500 stands for zero in the data rows.
Some points, each followed by its number:
np.array([509, 508, 599, 436, 641, 532, 735, 584, 496, 440, 646, 581]) 0
np.array([493, 514, 376, 550, 229, 402, 285, 447, 406, 607, 191, 462]) 1
np.array([576, 551, 552, 565, 274, 398, 510, 310, 507, 343, 421, 512]) 2
np.array([456, 673, 515, 720, 522, 374, 386, 480, 683, 422, 708, 313]) 3
np.array([471, 581, 587, 266, 595, 441, 515, 342, 463, 729, 472, 588]) 4
np.array([572, 450, 719, 588, 786, 496, 549, 414, 714, 356, 591, 661]) 5
np.array([538, 484, 515, 617, 355, 352, 505, 457, 535, 436, 248, 573]) 6
np.array([449, 628, 567, 282, 489, 408, 546, 309, 470, 700, 510, 578]) 7
np.array([569, 479, 485, 464, 504, 476, 604, 419, 535, 350, 566, 521]) 8
np.array([501, 440, 364, 536, 367, 261, 592, 408, 242, 542, 664, 405]) 9
np.array([357, 596, 369, 438, 394, 543, 404, 660, 439, 669, 389, 470]) 10
np.array([506, 577, 628, 225, 625, 534, 599, 339, 483, 732, 461, 633]) 11
np.array([517, 599, 377, 575, 444, 421, 453, 582, 474, 449, 432, 456]) 12
np.array([428, 465, 430, 516, 576, 458, 330, 460, 408, 634, 566, 465]) 13
np.array([433, 496, 634, 487, 593, 376, 519, 215, 420, 626, 668, 569]) 14
np.array([498, 630, 451, 673, 557, 444, 361, 322, 629, 428, 552, 546]) 15
np.array([612, 551, 514, 519, 405, 345, 445, 312, 443, 482, 507, 441]) 16
np.array([455, 409, 396, 677, 539, 520, 622, 582, 492, 343, 662, 434]) 17
np.array([571, 436, 478, 572, 606, 546, 608, 504, 598, 377, 581, 477]) 18
np.array([519, 556, 490, 399, 461, 528, 459, 477, 522, 613, 390, 517]) 19
np.array([477, 473, 613, 423, 672, 572, 693, 576, 519, 455, 658, 580]) 20
np.array([583, 499, 578, 626, 556, 481, 546, 407, 644, 384, 626, 417]) 21
np.array([564, 528, 528, 867, 563, 610, 564, 710, 755, 89, 584, 442]) 22
np.array([419, 410, 478, 385, 295, 347, 587, 430, 238, 620, 389, 564]) 23
np.array([471, 477, 393, 529, 330, 237, 586, 438, 336, 572, 645, 368]) 24
np.array([353, 472, 308, 335, 503, 600, 157, 698, 223, 595, 425, 490]) 25
np.array([587, 494, 469, 409, 360, 526, 437, 361, 495, 585, 308, 486]) 26
np.array([357, 623, 349, 318, 445, 512, 417, 586, 329, 610, 364, 497]) 27
np.array([533, 582, 532, 324, 412, 520, 580, 439, 446, 496, 398, 491]) 28
Which two points above are nearest to each new point by angle, seen from the average point of the numbered points? Their numbers follow each, nearest first.
np.array([393, 463, 550, 429, 534, 605, 587, 459, 332, 660, 570, 540]) 11 4
np.array([519, 492, 487, 808, 544, 559, 558, 648, 690, 246, 565, 413]) 22 17
np.array([569, 211, 518, 453, 526, 594, 556, 566, 498, 563, 537, 596]) 20 18
np.array([555, 528, 423, 367, 480, 439, 576, 379, 424, 545, 549, 498]) 7 4
np.array([558, 518, 488, 604, 425, 536, 588, 593, 544, 331, 421, 571]) 22 18
np.array([491, 503, 550, 394, 491, 459, 498, 377, 540, 664, 445, 497]) 4 7
np.array([415, 562, 464, 311, 338, 585, 318, 511, 509, 858, 380, 439]) 19 10
np.array([581, 426, 588, 523, 543, 530, 537, 557, 615, 431, 460, 600]) 5 18
np.array([614, 460, 730, 561, 482, 524, 689, 517, 650, 432, 460, 571]) 5 18
np.array([571, 553, 514, 418, 421, 392, 474, 297, 434, 557, 571, 469]) 16 7
np.array([445, 502, 467, 381, 410, 478, 441, 359, 314, 646, 485, 532]) 23 7
np.array([612, 498, 493, 304, 347, 369, 479, 300, 285, 521, 340, 582]) 23 26
np.array([436, 437, 413, 609, 551, 599, 533, 616, 407, 360, 611, 449]) 17 22
np.array([585, 646, 724, 436, 589, 528, 675, 492, 679, 520, 388, 633]) 5 11
np.array([582, 470, 505, 545, 411, 463, 528, 367, 553, 415, 518, 525]) 2 8
np.array([550, 460, 461, 573, 430, 350, 536, 518, 538, 433, 261, 551]) 6 1
np.array([531, 537, 539, 615, 547, 458, 564, 524, 600, 316, 571, 501]) 22 21
np.array([468, 342, 639, 633, 687, 615, 488, 501, 578, 468, 595, 542]) 5 18
np.array([567, 503, 549, 824, 622, 530, 734, 646, 789, 164, 599, 478]) 22 18
np.array([524, 466, 633, 547, 532, 538, 577, 501, 559, 485, 474, 511]) 5 18
np.array([521, 485, 465, 824, 518, 568, 589, 662, 688, 218, 564, 451]) 22 17
np.array([363, 456, 428, 341, 581, 591, 258, 679, 271, 581, 454, 456]) 25 27
np.array([477, 267, 458, 438, 544, 588, 427, 596, 375, 455, 486, 584]) 25 13
